One turn or mirror swaps these rows in pairs. Which row does each one swap with?
The rows were stretched afterwards, more along some directions than others.
Q836: [ 20 -45  17  -2   2 -47 -11  54  -7  -3   5  22 -36 -24 -31  12  33  11
  10  31  23 -15]
Q730: [ -4  12  26  21  24 -28 -26  10   5   0 -10 -27 -70 -24 -34   4   7  28
   3  12  -2 -18]
Q452: [ -5  15   3  20  -1 -55  29  12  -9  -1 -28  10  40  18   8   1  49 -40
   0 -11  32 -31]
Q759: [-17  39 -27   5 -31  -1  13 -25  30   7 -20  30  -8 -22   9  -9 -21  -2
  19 -21  42 -22]
Q218: [  8  51   3  10 -27   1  -3 -40  28  14 -23   4   0 -16  -2   1 -11  -9
  33 -25  35 -13]
Q761: [  2  16  15 -28   2 -11 -39  -3 -20  -3   9  25  -7  -8 -30  14  -7  12
  12  32   7 -12]
Q622: [-32  10 -22  12  30 -32  -3  22   2 -10   0  16  37 -22   1  12  -8 -45
  -2   6  31   4]
Q472: [ 25 -29  33  36  30  -7  -5  10  -4  36  -3 -10 -13  -7   9  17   5  55
 -15   1   9  14]
Q21: [-38   8 -28  20  38 -35   5  24 -10  -6  -5   7  34 -23   6  -2   3 -47
 -13   4  18  11]
Q39: [-11  12 -12   5 -23   1 -19  15 -12  52  14 -13   6 -20 -14 -15   8 -26
 -28 -10   2 -14]
Q758: [ 13   0  -6 -19 -21  -6 -35   1   1  28  24  -8  -3 -38 -24 -22  15 -46
   5 -13  13  17]
Q187: [ 23 -18  -4 -11 -65 -15   0  25  -9  18  22  -3 -27  27  -8   1   2  25
 -24  -1  -7 -40]
Q495: [ -3  32 -26  20 -23  -5   9 -28  23  15 -16   2 -19 -17   7  -1 -26  -6
  28 -27  29  -7]
Q584: [ 37 -10   9  12 -41 -11 -14   9   9  25  17 -10 -68   9 -56  11  -3 -12
  37  33  13 -27]
Q867: [ 16 -24  22  39 -24  -2  28  17  -2  20 -34   4   3  -3  10  14 -30  26
  14   9  18 -37]
Q156: [-12  40 -20   8 -25  -6   7 -24  27  14 -23  20 -14 -21   4   2 -19 -25
  34 -13  48 -15]
Q363: [-64   9 -44   1  31 -34   3  39   5  -8   0  19  13 -27   1   9   7 -30
 -15  16  33 -16]
Q560: [ 10 -33  26  35 -25 -34   0  35  18 -12 -19   7 -32   5 -13  -6  26  18
  24  12   3 -45]
Q407: [-23  27 -20  13 -12 -42  32  11   2   4 -26  20  50  23  11  -2  59 -23
 -19  -4  26 -39]
Q954: [-10  11 -16   4 -13 -46  14   3  -8   4 -13  16  33  11   8  -9  50 -39
 -22 -21  20 -25]
Q70: [ -7   7  13  22  13  -9 -13  29  -6  41  -7  21   0 -21  -8   5  26  46
 -12  43  23  10]
Q97: [-39   0 -35  20  38 -41  10  33  -5 -12  -9  16  39 -15   7  16   3 -38
 -11  10  30  -1]
Q480: [ 23 -25  42  12  -9 -19  -7  -2 -49  84  -7   2  10  25  -8 -10   3 -29
  12  26  20 -28]
Q151: [ 20   8  20  28 -34 -23  -4   1 -19  -4  -6 -44 -29  -4  -4   3  34  22
   3 -17 -42  -5]
Q22: [  1   5  -1 -15 -17  -2 -33  -9   5  51  12   7  24 -18 -16 -35  20 -46
 -18 -16  16  -4]
Q177: [ 12   7  24  -6  40 -38 -14   1 -23  52   5   9 -16   1 -15   6  29   9
 -14  34  48   8]
Q852: [-30  15 -35  -3  43 -11   1  15  20  -8   1  22  35 -18 -11   1   8 -30
 -11  12  37  -1]
Q775: [-17   9 -19  21 -11 -30  53  19 -16  10 -26  24  44  17  13  -9  36 -19
 -26  -7  25 -33]
Q130: [ 28 -51  33 -15 -18 -39  -8  14 -17  59   6  -2 -20  28  -1 -10  46   3
 -21  18  10  -9]
Q962: [-52   9 -32  18  21 -39   8  30  -6 -22  -9  12  45 -28  22  10   2 -39
 -10  -5  23   6]
Q790: [ 12 -82   0  14 -23  -9  21  35 -24   9  -4  11 -25  14  -1 -15 -28  25
  -7  -6  -1 -29]
Q620: [ -6  36  50  25   8  -2  -9 -20   3  66 -32 -28  12  12   7  -1  26  42
 -44   1  10 -37]
Q529: [ -4  25  35  42   7  27  33  -3   9  54 -50  -1   3  18 -12  -5   3  60
  18  32  10 -66]
Q60: [  5   4 -12  12 -19 -27 -20  16  -2  32  10  -9  16 -14 -13 -29  18 -63
 -10 -16  20 -16]
Q532: [ -8 -16   7   0  28 -35 -12  24  -6  -6  -2   5 -46 -17  -9   6  -4  50
  -1  -1  15 -35]
Q959: [-35  -5 -26   8  23 -39  20  32 -10 -13  -8   5  48 -16  14   0  16 -52
  -7   5  26   2]
Q691: [  5 -14   3  -8 -21  -4 -31   5  -6  53  18  -2   8 -26 -22 -27  27 -47
  -4 -17   8   7]
Q478: [-14  26 -13  14 -20 -41  30  14 -20   4 -23  12  53  14  20   5  42 -33
 -33 -19  23 -26]
Q508: [  9   5  -4   0 -31 -10 -35   3   5  46   9   1   9 -19 -24 -21  16 -44
   0  -9  16 -12]
Q999: [ -5   7 -17  32  25 -47  26  19  -1  14 -12   9  -6  22  30  10 -21   4
 -12  13  19 -27]
Q754: [ 22  28  24   7 -55   8   5 -22  -1  13 -25  -2  -9  30 -22 -12 -16  16
   9  11   3 -58]
Q43: [ 22  12  16  28 -19 -19  -9   8 -11   6  -3 -30 -48  -6  -2  18 -18  34
   3  21 -19  16]
Q388: [-11  -7 -12  13  13 -38  18  41   5  28   7  14 -42   8  -9  19  17  15
  14  56  37 -11]
Q525: [-24  -3   9  12  14 -28  15 -23  20  24 -29  -2  -8  -4  35  10  18  17
  27  -4  31  -9]
Q281: [ 16 -12   9  -9 -24 -23 -37  14  -8  50  22   3  17 -13 -30 -26  33 -64
  -8  -7  15  -8]
Q916: [ 39   2  12 -11 -25   4  -3  -6  23  56   4  20 -26  36 -33 -26  22   9
  -2  24  -1 -52]
Q271: [-18  59 -19  29 -15   1  14 -41  26  17 -34   8  13 -12  19   1 -18 -14
  21 -18  32 -15]
Q753: [ 17 -40 -14 -20   8 -32  24  37 -26  14  18  25 -21   7 -18  16  16  10
   9  50  43   8]
Q372: [ 30 -10  -4  -9 -83 -12  13  13 -11  12   3  11 -17  16 -12  -6  -8   6
  22  22  19 -34]
Q786: [ -6  10   1  -3 -12 -67 -17  29  -8  12  15   9  20  18   7  33  47 -12
 -37  20  41 -23]

Swapped with Q22: Q21
Swapped with Q758: Q959
Swapped with Q480: Q761
Swapped with Q508: Q97
Swapped with Q754: Q177
Swapped with Q130: Q43

One turn or mirror swaps these rows in pairs. Which row does each one swap with?
The rows were stretched afterwards, more along some directions than others.
Q765: [-38  20  -5  11  -1   9 -15 -15 -21  12 -18  14  13   3  19 -25 -28 -27
 -30]
Q533: [ -5  -4  -2  36  10  11   2  31 -17   9 -13  -7 -38 -14 -25  25  24   1
  -3]
Q370: [-40   4 -27  30   1  41  27  -8   8  -9 -31   9   4 -40  17  -3  -1   3
 -35]
Q936: [-40   7  -2  29  29  38  15   2   6 -13 -12   9  -1 -36  14   2   7   4
 -48]
Q750: [ 13 -14  -9  27  37  53 -18 -26 -30   7 -17  -6  45   4  13  -1   5 -21
   6]
Q534: [-25 -25  -2  36  22  35  -3  -4  -5  43 -43  -6   2   2 -33 -57  -9  -2
 -27]
Q163: [-32  -2  -9  34  -8  56  25 -18  -8   7 -22 -22  34 -28  50  24  16 -10
  -3]
Q62: [ -6  11  16  28  41  20   3  -1  -8 -25  11  -3   8  -8  30  43  16  11
 -20]
Q247: [  1 -30 -18  14  26   6  16  16  48  11  -5   0 -20 -15 -39 -28  -6  17
   4]
Q720: [ 15   7 -31  33  -2   0   7 -11  -5  -7   6 -20  -4  35  -7  17   2 -20
 -11]
Q823: [  6  20   3  11  35   6 -16 -25 -30  -6 -24  -2 -21  35   2 -18   4  -1
  15]
Q320: [-27   9 -24  55  19  41  13   8 -15 -14 -45   6  21 -14   4 -20  -2  14
 -29]
Q736: [ 16  -4 -16  21  23  25  14   1  39  21 -15   3 -28 -14 -34 -31  -3  -2
  14]
Q111: [  2   7  12  -4  11   9  12   5 -20 -36  -7  17  18  -7  19  55  66  -5
 -36]
Q553: [-24  15 -23  29   5  17 -14 -26 -31   1 -31  -7  22  21  26  -9 -30 -12
 -12]
Q583: [ 24   5  -3  21  43  19  -6 -16 -26   5 -24  13 -26  13 -14  -2  34 -19
 -56]
Q64: [-27   9 -31  56  10  48  -2 -27 -30   5 -57 -23  14   9  19  -2  -5   9
  -1]
Q689: [-18   3  -6 -19  36   3   5  25  12   6 -28  25   3 -15  -6 -19   2  -7
   6]
Q645: [  6  12  25  20  18  37   7   1 -28 -18 -19   8  17 -14  19  47  70   1
 -34]
Q717: [  0  17 -29  27 -25  15  23 -24  13  38  -5  -1  -8  -3  25  20  38  -5
   3]
Q13: [-57 -12 -24  20   0  24  23  48  16  19 -16  19  10 -29   2  26  30  -7
 -49]
Q661: [-40 -20 -15   6  22 -15  24  11  39  -1  -2  15 -25 -16 -20  50  22  17
  -6]
Q884: [-34 -10 -10  23  41  61   2  32   7   7 -29 -11  15 -12 -11   7  18 -42
 -20]
Q948: [ 11  12 -31 -13 -20  -1   7  -6   7 -19 -29  14  -2  -2   5  22  21 -23
  15]
Q668: [ -3 -32 -33  11   8  -2  28  24  42   4  -4  -6 -15 -13 -34 -19  -7  21
  -1]
Q662: [-18 -17 -10  33   9  41   1 -15 -22  36 -46  -4  25   8 -15 -42  -8  -1
 -31]
Q212: [ 22  16 -16  -5   6  -5   0  -2   1 -21 -32  17 -19   9 -11  20  28 -24
  15]
Q585: [-18 -33 -51  21   9  -2  22  22  10  19  -4 -24 -12 -14 -36  12   4  18
 -34]
Q601: [-25  30   2   8  -1  23 -12 -15 -18  15 -15  17  14   3  24 -17 -19 -41
 -29]
Q272: [-44   0 -35  18  -3  25  20 -13  12  -3 -32   6   4 -38   7 -18  -9   0
 -43]
Q323: [ 32  13 -22  19  11  24 -10   8 -33 -23 -31 -14  -7  -9  -5 -20  13  -1
 -16]
Q118: [-34  10  15  28  41  31  12   7  -4 -20   1   7   0 -27  20  15  15  -1
 -43]
Q952: [ -7  29  17   5  10  25  -2  -8   8  16   0  18   5 -17  16  -4   0 -41
 -21]
Q408: [ 17  -5 -25 -39  22 -34 -21 -34   4 -15 -12  15 -14  18 -10 -16  20   3
 -41]
Q275: [ 10 -23 -25  18  25  13  18   3  45  10 -15  -4 -19 -11 -36 -37 -10   9
   7]
Q807: [-10   5 -30  34  20  28 -17 -51 -17  14 -48 -13  19  11  37 -41  36   3
   4]
Q699: [ -2  15  11  19   4  21  25 -15  10 -27  -9  30  14  13  21  43  40 -10
 -19]
Q424: [ 13  14 -31  -8  -9  -1   4 -11  -7 -24 -34  10  -3  12   5  16  23 -28
  13]
Q772: [ 12  23 -13  -1  34 -18   1   7   0  -7  -7  10 -17   8  -7  56  57 -22
 -11]
Q931: [ 28  17  11  17  26  14  -5 -13 -18 -18  21  -1  28  17  28  49   8   4
  -3]
Q417: [  1  14 -50  -4 -26   9  18  -5  10 -16 -32  14   1  -8   2  13  11 -18
  11]
Q377: [  2  -4 -51  59  15  49  19 -17   7  11 -32   2   5 -12 -24  20   2  -6
  -3]
Q7: [  7  20  37  11   7  29  -2  -1 -38  15  -9  15   3  -6  26  12  17 -11
 -16]
Q503: [-24 -24  -1  52 -19  53  13 -13   3  32 -35  -1  -3  -2 -20 -19 -16   4
 -22]
Q90: [ 22  13 -16  22  15   1 -22 -60   4   2 -23   8  20   9   8 -29 -19   0
  -3]
Q854: [ -3  32  10  14   1  26  -7 -16   2  23  -8  21   6  -7  17 -19 -14 -36
 -14]
Q920: [-16   3 -17  28  21  25   3  30 -11 -34   1  -5  21   5  -5  27  -8   7
   7]
Q829: [-12  -3 -34   6  28 -38  27  19  16 -19   6  18  -6  18 -12  10  12  10
  -7]

Swapped with Q417: Q736
Swapped with Q118: Q765
Swapped with Q13: Q583
Swapped with Q320: Q7
Swapped with Q585: Q772

One turn or mirror swaps these rows in pairs. Which row does each one swap with?
The rows were stretched afterwards, more along some directions than others.
Q342: [ 32 -22  -5 -49  14 -47 -28   7 -24 -15 -16  35 -53 -54 -13 -27]
Q93: [  8 -29  37 -29  24 -11 -64   5  14 -14  -2  -8 -33 -12  42 -38]
Q192: [ 46  -2  -6 -13  53 -35 -10 -51 -38 -45  -9  10 -50   7  26 -70]
Q227: [ 31  19  20  -5  49  41 -28 -26   8 -28 -41   1 -38  10  44   2]
Q460: [ 67  35  -2 -22  48  -7 -53 -62 -16 -31 -30  12 -80 -19  17 -19]
Q564: [ 12  12 -13 -25  12 -46 -41 -31 -23 -31 -21  43 -40 -42 -22 -14]
Q657: [-39   5  30   1  52   8 -13   2   9 -24  18 -10 -29  22 -12 -28]
Q492: [ 24  17  -2 -32   4 -49 -42 -17 -24 -26 -29  48 -53 -48  -4 -25]
Q840: [-16   0  42 -27  17 -18 -40  -6  35 -26 -28 -21 -26  -8  40 -20]
Q358: [ 74   0   1 -36  67 -18 -35 -22 -26 -15 -23 -10 -78 -20   6 -37]
Q546: [ 18 -16   2 -22  19 -37 -15   3 -18 -31 -18  36 -46 -48 -20 -22]
Q50: [-18 -24  36 -22  17 -23 -32 -11  26 -31 -28 -16 -26  -9  32 -26]
Q850: [ 11  15  -9 -43  21 -40 -24 -38  -8 -21  14  -3 -34  15   8 -52]
Q330: [ 61 -14  45 -26  47 -19 -38 -50  11 -19   3 -47 -30  15  43 -54]
Q150: [ 56  14  10 -36  43 -38 -11 -53 -19 -44  -8  -9  -3 -25  17 -23]
Q966: [ 38 -13  14 -31  53   6  10 -12  -7  -4  -3 -15 -32  13  30 -54]
Q979: [ 39  33  20 -53  11 -35 -36 -51  -6   4   0   6 -50 -15  17 -49]
Q483: [ 62  40  16 -43  13 -17 -25  -9 -30 -19   3  23 -60 -43  27 -29]
Q367: [-25 -12  38 -38  39 -17 -57   6  25 -48 -40  -8 -36 -15  31 -27]
Q860: [ -4 -29  41 -35  14 -31 -40   8  29 -10 -19 -20 -28 -22  35 -32]
Q242: [ 28   4  47 -59  37 -25 -64 -35  19 -20  44 -34 -34  -9  17 -31]
Q485: [ 48  11  34 -25  76  -4 -31 -20 -13 -42  -7   8 -66 -15  -5 -30]
Q997: [  8 -14  38 -23  18 -10 -52   3  20 -30 -24  -9 -37  -9  46 -34]
Q9: [ 48  -8  13 -56  30 -46 -15 -28   3  -9   1 -50 -60 -22  31 -48]
Q550: [ 19 -39  -3 -24  23   0  -3 -43  -6 -42  -6 -18 -36   2  18 -18]
Q465: [ 82  15  54 -45  57 -19 -45 -44  -5 -37  24 -25 -49  -9  36 -42]
Q739: [ 65  -3  40 -17  75 -11 -43 -36   5 -24   6 -48 -58  11  49 -45]
Q578: [ 63  -8  22 -21  39  -1 -22   0 -37 -20  -7   8 -65 -15  16 -50]
Q608: [ 48  14  51 -19  51 -27 -20 -47  15 -45 -22 -61 -43 -13  28 -17]
Q857: [ 28   6  36  -1  49  -2  16  -4  -3 -36 -42 -22 -66  18  44 -43]
Q618: [ 29  -7  10 -48  25 -11 -56 -26  -6   7  20   2 -50 -25 -27 -16]
Q466: [ 47  21  47 -63  63 -11 -88 -25  13 -29  15 -22 -40 -17  25 -27]
Q8: [ -6  22   1 -20  19 -45 -38 -22  -8 -34  -8  34 -38 -42 -28 -10]
Q871: [ 49 -35  22 -30  50 -11   4 -22  -8 -40  15 -17 -54   8  40 -59]
Q180: [ 44  11  23  -8  69  -1 -17 -40 -25 -58  13  -7 -35  28  23 -41]
Q451: [ 59 -25  25 -35  53   8 -31 -37  -7 -11   1 -16 -46  -8   5 -31]
Q995: [ 47 -18  22 -24  41  -7 -36 -37   9   3  14 -21 -32 -16 -16  -7]
Q114: [ 77   6  -7 -27  63  15 -61 -23 -20 -12  -7  15 -60 -23   4  -7]
Q368: [ -3   4  45 -18  45 -23 -28 -67   8 -62   9 -28 -33  18   0 -23]
Q350: [ 59 -13  47 -39  68  -5 -36 -11  19 -20   9 -59 -21 -14  35 -20]
Q558: [-21   3  28 -26   7 -19 -51 -14  35 -23 -33 -21 -29  -5  26 -14]
Q435: [ 45  22   2  -7  48  -3 -54 -35 -26 -32  -3   5 -93 -11   1 -16]
Q360: [ 20  -3  -3 -35  15 -44 -60 -10 -23 -26 -21  48 -53 -47 -11 -24]
Q419: [ 30   5  -1  -9  -2 -51 -26 -25 -13 -10 -20  31 -42 -38  -6 -21]

Swapped with Q114: Q350
Swapped with Q608: Q460
Swapped with Q50: Q492
Swapped with Q93: Q342

